In the data rows, 128 means zero.
Here are some points:
[132 120 160 157 134 105 148 145 115 137 163 107 141  83 108 140 141 164
 143 181 111 124 148 142 128 150  91 137 128 167 143 104 120 148 115 131
 117 145 115 106  94 143 127 118 138 137 101 132 128 114 131 120 169 145
  70 155 124 146 130 123  72  82  88  89]
[141 111 116 112 160 113 174 102 127  97 114 135  94  72  92 172 181  77
 126 190 107 166 137 154 142 168 166 136 152 103 152 122 127 132 173  79
 143 169  90 169 213  94  94 181 138 142 128 116 136 152 122 121 143  98
 107 170 107 153 188 168 135 145 110 153]
[165 160 100  91  90 158  81 176  90 129 127 132 106 134 155 124 103 156
 129 155 152  98 139 185 144 131  82 209 123 135  80 141 121 161  91 187
 168 150  92  92 102 102 165 106 113 104 147 118 128 167 120 135  93 130
 157  78 143 130  94 114 131 129 137 129]
[130 135 157 116  94 139  75 156  98 162 113 120 119 140 139 116  86 166
 118  84 127 130 103  74 107 138 125 186 130 183 110 163 130 129  72 169
 108 124 116 120 124 153 168  72  83 128 150 145  86 130 184 108  95 172
 184 132 214 160  85 102 171  83 105 137]
[139 154  98 124 172 117  88 131 148 132 164 136 105  97 124 148 136 122
 107  78 129 163 148 108 144 122 118 114 138 112  83 116 161 149 138 129
 120 119 136 108 148 135 142 148 125 142 147 122 134 131 115 148 143 152
 167 147 116 123 169 124 123 142 118 138]
[159 162 137  69  93 151  78 133  90 103  99 136  84 154 189 110  83 113
 133 136 136 115 143 137 167 136 106 167 109 167  70 162 101 145 127 165
 167 185 144 134  86 125 134  99 128  94 164 123 110 143 119 117 124 125
 143 112 160  99  85  82 159  91 134 152]
[156 136 148 130 134  92 132 111 148 146 135 114 145 109 139 131 113 141
 143 136 133 132 121  83 127 141 153 141 110 113  89 134 134 127 107 152
 127 122 115 138 118 158 113 106 127 149 142 148 136 109 144 171 150 128
 114 136 127 125  72 129 134 171  96 130]
[120 124 140  94 135 153 118 136 120 148 109 156  65 124 136 123  96 111
 109 112 157 159 145 126 138 132 115 110 118 129 125 109  50  77 162 103
 164 142 107 115 125 123 149 152 140 104 134 114 101 122  83 102 127 123
 148  84  96 145 108 114 136 163 165 144]
[125  83 137 113 106 133 168 119 163 123 135 103 130 119 128 146 107 128
 123 123 131 130 113 117 144 130 112 142 136 140 141 115 102 123 122 104
 139 130 126 143 118 152 112 145 111 125  94 104 125 148 163  81 133 170
 136 135 110 125 139 150 157 123 130 154]
[129 138 143 165 129 117 133 131 143 127 147 133 136 105  81 140 154 100
 148 125 111 121 158 139  99 148 165 137 114  94 150 126 151 111  73 105
 102 103 147 164  89 147 110 123  99 123  98  95 158 118 146 138 108 142
 104 152 140 116 170 184  88 128 144  90]
[102 127 141 139 116 145 152 102 137 176 107 162 143  92 109 142 140 126
 121 117 135 139 144 128 135 127 151 149 153 151 149  85 130 109 147 114
 115 105 124 145 102 163 130 163 165 162 117 117 134 105 151 135 155 152
 102 167 130 121 120 149 115 116 120 115]
[129 166 123 110 136 103 161 122 115  91  97 149 156 132 132 126 130 100
 118 143 141 130 163 131 157 140 139 147 118 105 143 152 143 146 142 153
 153 123 113 151 121 124  82 170 175 109 108 144 114  91 148 155 120 126
 130 128 114 123 126 133  95 100 147 125]
[113 112 119 142 164  87 152 102 117 104 134  74 152 108 121 143 116 139
 146 106 130 148  96 118 138 121 132 100  90 126 113 106 116 125 145  95
 109 126 115 172 102 136 123 119 156 157 129  96 125 123 121 109 133 140
 124  79 125  94 209 148 107 122 131 162]
[104  88 161 115 145 135 219 107 143 175 121 144 173  94  57 139 165 111
  87  83  85 151 151 164  86 135 146 104 112 121 178 123 141 118 123  93
 131 104 100 103 120 167  80 143 166 126 120 133 177  99 161 144 122  94
 112 203 117 133 160 144  76  87  87  71]
[144 128 138 106 117 138  95 114 124  97 114 145 191 139 155 122  69 123
 123 134 149 129 114 128 159 125  96 146 163 124 128 113 131 202  87 179
 131 153 184  74 145  98 116  43 141 140 141 152 118 128 125 115 155 104
 145 100 135 100  99 113 128 115 127 102]
Then 12 other points, each followed by its number:
[145 113 118 152 117  99  95 165 119 153 143 122 136 194 133 143  82 138
 156 118 130 138 141 110 127 130  98 141 102 165 126 112 120 118  97 177
 128 100 140 143  97 141 153  78 136 115 128 146 124 103 152  86 118 136
 176 111 189 114 104 130 113 114 102 112] 0
[139 155 106  91  98 126  79 132 123 111  93 173  76 145 216 136  80 128
 108 131 136  98 119 110 171 139  75 180  78 169  97 175 142 114 126 203
 137 111 124  93 144  88 152 136 125  90 147 129 142 152 115 154 110  92
 153 107 155 127  60  85 181 149 169 116] 1
[131 126 113 114 112 146  56 141 154 107  86 138  80 160 162  99  79 155
 119 180 109  78 127 120 221 129 112 134 135 156 140 152 135 170 110 194
 138 137 165 111 160  88 151  97 128 126 163 143 133 164 126 103 112 150
 176 100 131  99  80  94 114 145 124 161] 2
[ 92 107 106 139  84 118  91 111 151 121 130 134 132 151 136 123 114 139
 112 117 121 137 151  83 116  98 138 158 122 126 125 147 154 155  98 137
 124 107 128 117 116 144 108 126 136 123 122 133 145 138 124 151 129 114
 120 119 131 128 117 137 116 113 109 131] 3
[153 128 117  90 111 114  88 163 142 106 133 112  98 159 123 120  83 125
  96 113 143 103  99 130 169 129 100 159 141 105  87 152 145 136 180 130
 128 141 113 119 166  85 171 110 123  69 186 154 138 132  79  96 107 134
 157  76 122 139  90 118 152 145 141 150] 4
[107 140 120 120 120 100 140 131 126 151 117 136 124 152 162 120 106 123
 153 129 131  84 104 130 114 136 114 134 131 147 138 109  99 155 128 156
  92  86 135 136 118 138 153 112 117  95 146 100  99 162  99 152 118 169
 128  89 151 146 122 108 140  85 103 109] 5
[158 154 121 112 151 148  75 155 166  96 127  99  68 127 139 157 166 100
 106 208 123  93 120 130 189  86 143 159 190 115 214 164 156 114 156 118
 151 169  67 106 178  68 101 192 130 128 107 117 149  97  81 166  83 104
 134 104 118 122 142 100 165 174 140 145] 6
[ 99 105 136 144 119 118 165 125 122 185 177 123 177 148 106 126 150 158
 157 144 105 128 155 122  95 127 117 110 150 120 117 100 136 129 109 141
 113 126 134 167 121 168 106 175 127 117  96  95 125  96 139 109  93 107
 104 145 151 134 131 156  90 124 107 156] 7
[126 142 131 111  58 127  57 165 109 120 133 127  90 163 185 128  79 138
 105 183 120  92 135 135 166 105 101 185 114 151 103 165 133 150 138 175
 130 166 131 179 154 105 176 104  93 111 186 176 120 157 105 173 149 152
 181  87 142 124 108  62 175 136 176 191] 8
[106 136 144 162 157 133 147 133 147 118 149 108 150 125 113 129 146 138
 154 111  96 135 141 123 103 133 149 116 132 140 105 125 153 132  95  93
 105 154 118 143 123 133 134 123 114 152 135 143 137 132 149 114 124  98
 152 161 145 124 173 113 131 135 106 159] 9
[ 83 115 122 168 142 149 139 139  99 153 124 109 184 118 126 121 160 107
 128 105 137 146 107 137  87 140 116  90 148 158  99  91 143 100 114 102
  89 135 148 109 116 181 156 111 132 123 130 135 146 136 156 164 127 192
 117 171 110 118 142 168 118 102 133 131] 10
[145 142 134 150 151 117 176  53 109 121 152 114 158 110  97 151 137 122
 140  90 111 140 110 120 106 158 148 127 116 137 138  91 141 139 129 109
 108  93 137 139 129 135 125 133 158 122  85 121 107 126 127 108 212 121
  91 151 123 141 169 183  91 141 107 151] 11
Which three of these numbered points are nearest to each point below, looking only along the 2 directions in which the first points spread most? Their numbers follow each, nearest first.
[105  99 137 125 130 113 111 127 100 113 149 150 158 155 146 100 136 139
 137 116 131 178 166  91  89 119 124 151 167 120 128 102 154  93 124 150
 115 103 157 145  55 176 125  75 107 147 143 150 130 149 150 121 123 126
 121 119 127 149 109 126 115 119  76 162] > 3 5 0
[111 108 120 123 142 107 140 141 107 183 116 151 146 136 132 122 107 156
 145 102 165 110 114 100  73 130 105 115  76 189 117 149 134 156 113 193
 116 116 159 112 119 137 147  95 130 135 165 152 101 144 149 108 121 124
 142  68 144 153  87 150 133  81 135 107] > 0 5 3
[157 167 116 104 136 135 108 151 118  84 110 114  67 145 184 125 108 132
 121 185 137 114 101 151 173  99  63 159 116 112 167 146 132 170 129 141
 149 180 138 117 131  80 121 157 110 126 155 134 151 156 122 161 102 104
 155  82 146 148 124  84 164 171 133 124] > 4 2 1
[141 141 110 109  84 106  95 131  80 161 128 125 164 149 111 118  93 174
 158 105 104 134 108  94  65 111 114 113  91 127  86  96 116 153 124 183
 105 115 121 117  78 152 198  83 105 177 159 148 104 170 163 101  72 136
 163  93 170  87  82  98 141  88 109 140] > 0 5 3
[149 130 125 184 145 147 174 107 127 105 144 160 111  97 116 143 175 137
 114 111 121 116 105 149 160 120 137 137 125 113 190 147 114 108 159  79
 141 131  86 129 131 112  80 185 163 141  86 105 115  98 127 181 133 100
 108 139  95 127 225 163 113 174 134 132] > 11 9 7
[ 90 128 152 157 173 139 173  79 104 112 128 109 129  93 120 174 221 127
 113 136 155 170 121 163 125 108 186 115 144 131 162  87 128 110 164  98
 107 114 105 158 148  92 104 187 141 156  71 105 141  82 133 121 123 125
 104 158  97 142 175 165 126 168 138 101] > 11 7 9
[132 137 123 173 121 107 120 128 179 148  88 124  45 129 134 118  86 176
 105 170 156 109 139 135 126 135 105 137 136 120 129 127 125 128 123 168
 119 135 138 132 120 103 149 105 111 162 158 163 121 140 120 129 129 117
 152 110 153 124  84  88 107 126 139 130] > 5 3 0
[149 146 123  90  90 174  50 161 140 133 113 132 117 169 201 114  51 137
 117 153 161 123 126 103 122 147  84 171  97 156  71 165 115 131 112 177
 157 156 166  97 188 112 154  73  82 131 183 166  99 170 107 140 118 158
 179  51 144 109 109  84 167 163 168 160] > 8 1 2
[ 97 101 130 113 180 123 125 129  76 151 153 132 137  73  84 106 120 136
 133 101 153 100 126 125  73 135 138 116 135 144 144 105 157 143 117 136
 121  93 118 148  77 133 149  98 142 154 127 141 127 134 144 118 140 187
 103 125 146 137 127 170  93  83 120 104] > 10 7 9
[119 149 143 147 134 166 198  95 117 133 146 112 160  90 132 148 168 126
 112 133 136 142 144 130 123  90 179 137 152  96 167 115 141 102 160  67
 118 114 122 129 155 178  79 198 171  99 102  94 109 110 136 146 146 135
  91 194  60 109 207 122 127 144 139 104] > 11 7 9
[137 179 133  91  50 133  97 162 107  98 110 111  92 170 184 122  79 156
 147 143 145 106 132 124 174 140 103 107  78 148  81 167 104 178 107 180
 160 144 138  91 163 108 144 122 106 119 158 122 111 145  78 126  90 145
 161 102 173 128  56  97 163 157 138 163] > 8 1 2
[145 119  95  91  90 126  45 156  97 123  92 159 124 157 165 109  82 157
 134 110 135  90 146  89 109 146  77 153  94 172  56 132  91 144  93 165
 131 129 164 108  92 115 202  75  82 136 159 177  95 167 105  87  96 108
 180 100 179 100  61  82 168 105 133 128] > 1 2 8
[ 96 114 140 112 114 134  96 113 103 111 125 103 124  84 125 135 149 159
 103 138 135 100 117 133 111 102 134 119 127 188 123 112 121 129 155 110
 131 144 137 137 126 127 140 113 128 117 106 112 129 149 123 176 174 105
 160 113 150  84 138 134 125 122 112 118] > 3 5 9
[118  75 130 111  79 141  55 152  93 120 109 111  82 204 162 101  46 155
  80 158 152 119 118  86 121 117  79 147 108 172  67 150  80 154 133 212
 152 116 127 123 120 114 190  76  88 129 163 155 149 166 136 132  98  76
 131  84 148 136  83 127 208 119 162 125] > 1 2 8
[137 144 103  56 138 134  84 170 144  91  80 109 117 145 157 143  81 108
 115 199 120  91 135 136 167 115 107 149  98 124 151 145 100 170 122 162
 164 137 120  83 154  93  95 108 125 100 149 114 109 140 112 135 110 132
 147  95 119 118 106  98 146 169 131 174] > 4 2 1
[161 137  83 143 133 144 131 112 146 119 132 129  94 118 129 136 117 133
 115 158 144 150 149 149 138  93 145 133 161  89 150 156 139 128 171 104
 152 155  98 117 154  95  93 162 127  87 127 133  98  83  95 122 113 134
 137 116 116 126 116 131 146 150 145 134] > 6 4 9
[125 106 143 117 129 117 111 151  74 148 126 128 119 107 113 132 118  96
 157 132 153 138 119 123  94 129 110 109 143 132 122 136 127  90 113 110
 116 142 123 134 152 156 111 104 132 117 189 124 136 109 158 156 136 160
 136 118 144 130 138 112 111 116  84 124] > 3 9 5
[130 133 132  85  75 158  91 159 176  87  93 144 108 169 152 116  99 121
 103 146 136 100  92 109 168  91  84 122 103  96 122 166  97 149 172 143
 191 154 116  70 193  87 152 167  65 157 120 149 131 127  82 180 121  86
 149 128 116 154 127  94 149 181 173 121] > 4 6 2
[ 47 136 155 169 158 144 187 127  97 154 124 135 178 105  73  90 176 135
 148  95 110  93 107 108 100 127 123 133 151 130 138 129 163 120  88  90
  89 123  92 179 109 171  95 144 114 119 120 104  94 118 118 105 161 150
 128 148 170 118 142 154  72  77 114 142] > 7 10 11
[126 125 145 161 123 149 122 109 120 126 158  88 188 139  97 152 152 118
 117 111  75 120 109 128 122 153 127 111 163  66 127 118 141 124 141 100
 124 102 128 148 125 168  97 128 131 150 125 112 165  86 148 126 171 110
 109  98 124 141 107 105  88 132 127 126] > 7 9 10
[ 85 153 109 129 138 161  96 164 102 133 126 116 125 120 127 112  97 148
 109 119 137 101 141 104  83 146 115 142 106 162 134 119 102 135 134 180
 117 103 156 120 107 108 135 100 109 163  92 129 135 154 109 125 135 120
 139  80 158 123 124 108 137 101 144 143] > 5 0 3
[152 118  89 125 124 158 122 165 176 110 144 124  87 142 143 166 128 134
 104 151 124 111 116 119 165 132 147 111  87 103 125 146 106 119 169 111
 115 136 102  93 175 147 137 126 107 113 164 137 132 170  74 182 131 112
 122 106  93  96 127 109 161 126 146 126] > 6 4 5
